Each path below is one point turned by a fixed rotation once a step. After each direction that follows a path, write how fast that rotation turns it, in degrees a step (0 if it stays still).
Each turn is a multiple of 5 degrees from 10 to 175, or 0.
Each row of a path follows its step; steps can be skipped.

step 0: [-6,12,-3,-5,4,7,-5,4,0,-13,4,-7,15,-18,-6,-19,27,-4,-12,9,-30,-5,18,-8,21,-26,0,-9,3,-1,-11,5,8,10,7,-10,-24,-7,7,18,-4,17,-2,5,30,17,-3]
step 1: [-33,-8,-5,-7,4,17,-11,-6,3,4,-9,-12,15,2,-20,-6,-16,6,29,-20,0,3,23,-22,7,15,23,-5,16,3,7,14,1,14,2,9,4,-3,-13,2,-13,4,14,23,4,-2,-5]
step 2: [-3,7,-10,-1,2,-22,-12,0,-2,-17,16,21,12,-6,-12,-13,1,5,-3,-8,-14,0,-11,-5,3,14,20,6,-17,19,7,-16,16,-7,6,27,26,16,13,-19,7,-4,-17,21,1,-1,-19]
step 3: [-7,14,-24,-5,-10,12,16,-14,12,0,-11,5,4,-3,-10,5,-10,-16,-20,6,-5,1,-35,-3,-21,3,11,-22,-4,10,-4,-17,-12,-5,-3,2,-6,-32,-16,8,14,1,-19,17,7,10,3]
step 4: [1,15,-4,12,-10,0,10,-3,3,-14,-4,-18,-14,-1,-10,5,-6,6,24,13,-8,-14,18,-15,-16,17,-7,21,29,19,3,-26,-9,-6,-9,-12,4,-12,1,-5,7,-21,-9,-26,16,3,-8]
step 5: [1,7,-5,-13,4,-1,-12,7,-11,10,15,-2,-15,3,14,4,10,8,1,15,40,3,-2,14,-1,-8,41,0,4,1,28,-4,-14,-11,-13,2,19,3,-12,8,11,-14,1,-17,1,-13,-3]
step 6: [-2,-13,12,-5,11,-11,5,7,23,4,10,22,-1,-12,29,8,10,-9,5,-11,7,18,-8,0,-23,1,-18,15,-3,6,-15,6,-19,-32,7,-5,8,9,-8,16,11,8,-18,-8,5,-9,22]
step 7: [5,-6,-2,15,-30,1,13,-5,16,20,-5,-4,-15,9,15,12,7,-7,-4,9,-3,-24,-4,4,-12,-12,-2,-4,12,-12,-6,16,-10,-14,-7,-21,-2,20,23,7,-38,-13,1,9,-12,1,-5]
step 8: [13,1,-2,1,19,-9,-13,6,-27,-10,3,-13,-9,4,7,-8,-7,-24,19,5,-6,-5,17,-8,10,-43,-15,-6,-3,-5,18,2,8,-2,-7,-13,4,6,0,8,-15,9,-6,-5,-22,10,23]
step 9: [3,-16,1,-3,23,-2,2,7,-11,16,-9,10,4,-14,16,16,-11,23,-23,-9,8,17,29,-8,16,2,1,-9,10,6,1,4,24,-14,13,-8,-24,3,-14,3,-12,11,4,20,-16,2,-11]
step 10: [-3,-8,-13,-12,9,14,10,1,4,9,-19,9,3,23,-24,-12,-4,18,-15,0,-8,6,10,-7,-1,-6,-12,7,-16,-3,-20,15,-2,0,10,24,12,17,18,-20,-19,19,-23,-10,-2,12,-8]
step 11: [-18,-13,10,13,-9,14,-10,-13,9,-9,4,-12,-8,1,-7,-25,-6,-6,-8,19,-2,1,-19,-6,38,-10,6,0,1,3,-17,-14,6,1,-4,2,-3,-30,5,-28,2,9,-3,14,-25,7,0]
Speeds:
[-4,3,1,3,5,4,-3,0,-1,-2,-2,-2,-6,4,-8,3,2,2,7,-5,-1,0,1,7,1,4,4,5,-3,-2,1,-2,-6,-3,-4,-1,-4,4,7,-4,-6,-4,-1,1,-4,3,1] => 120
[2,1,-3,1,-3,-5,-1,4,-1,-7,2,3,0,-2,-2,1,-3,1,3,-4,-4,4,6,0,1,-4,-7,5,-3,-1,0,-1,3,-3,-1,4,1,-1,8,-1,1,2,-6,-5,10,-1,7] => 175
[11,2,-4,-3,-2,6,-4,0,-3,7,2,0,-1,1,3,-6,2,-2,-1,0,-5,-3,2,-2,-4,3,6,0,-3,-8,2,0,1,-3,0,2,-2,2,7,-1,4,2,-2,-3,1,0,-7] => 140
[3,0,0,11,-1,-6,1,3,1,-1,4,5,-1,-3,2,0,2,5,-2,4,-4,1,1,-2,8,1,2,5,0,6,-2,0,0,-4,1,-5,-5,-1,4,-1,1,-5,5,3,0,-3,-9] => 155
[9,0,-3,-2,3,-1,4,-1,-5,-4,-6,-5,2,-2,-3,1,1,5,-2,1,-1,-4,3,2,-4,-2,-1,-3,-1,7,5,-2,3,0,-10,-7,-7,0,-2,2,3,1,3,-2,1,3,2] => 80
[0,5,-2,-1,1,2,5,4,8,1,3,0,2,2,2,0,8,0,0,0,-2,0,-2,-7,0,1,-5,-5,-4,-4,-3,1,2,-4,-8,3,-2,-3,-4,-7,-6,-6,2,-2,1,5,1] => 100
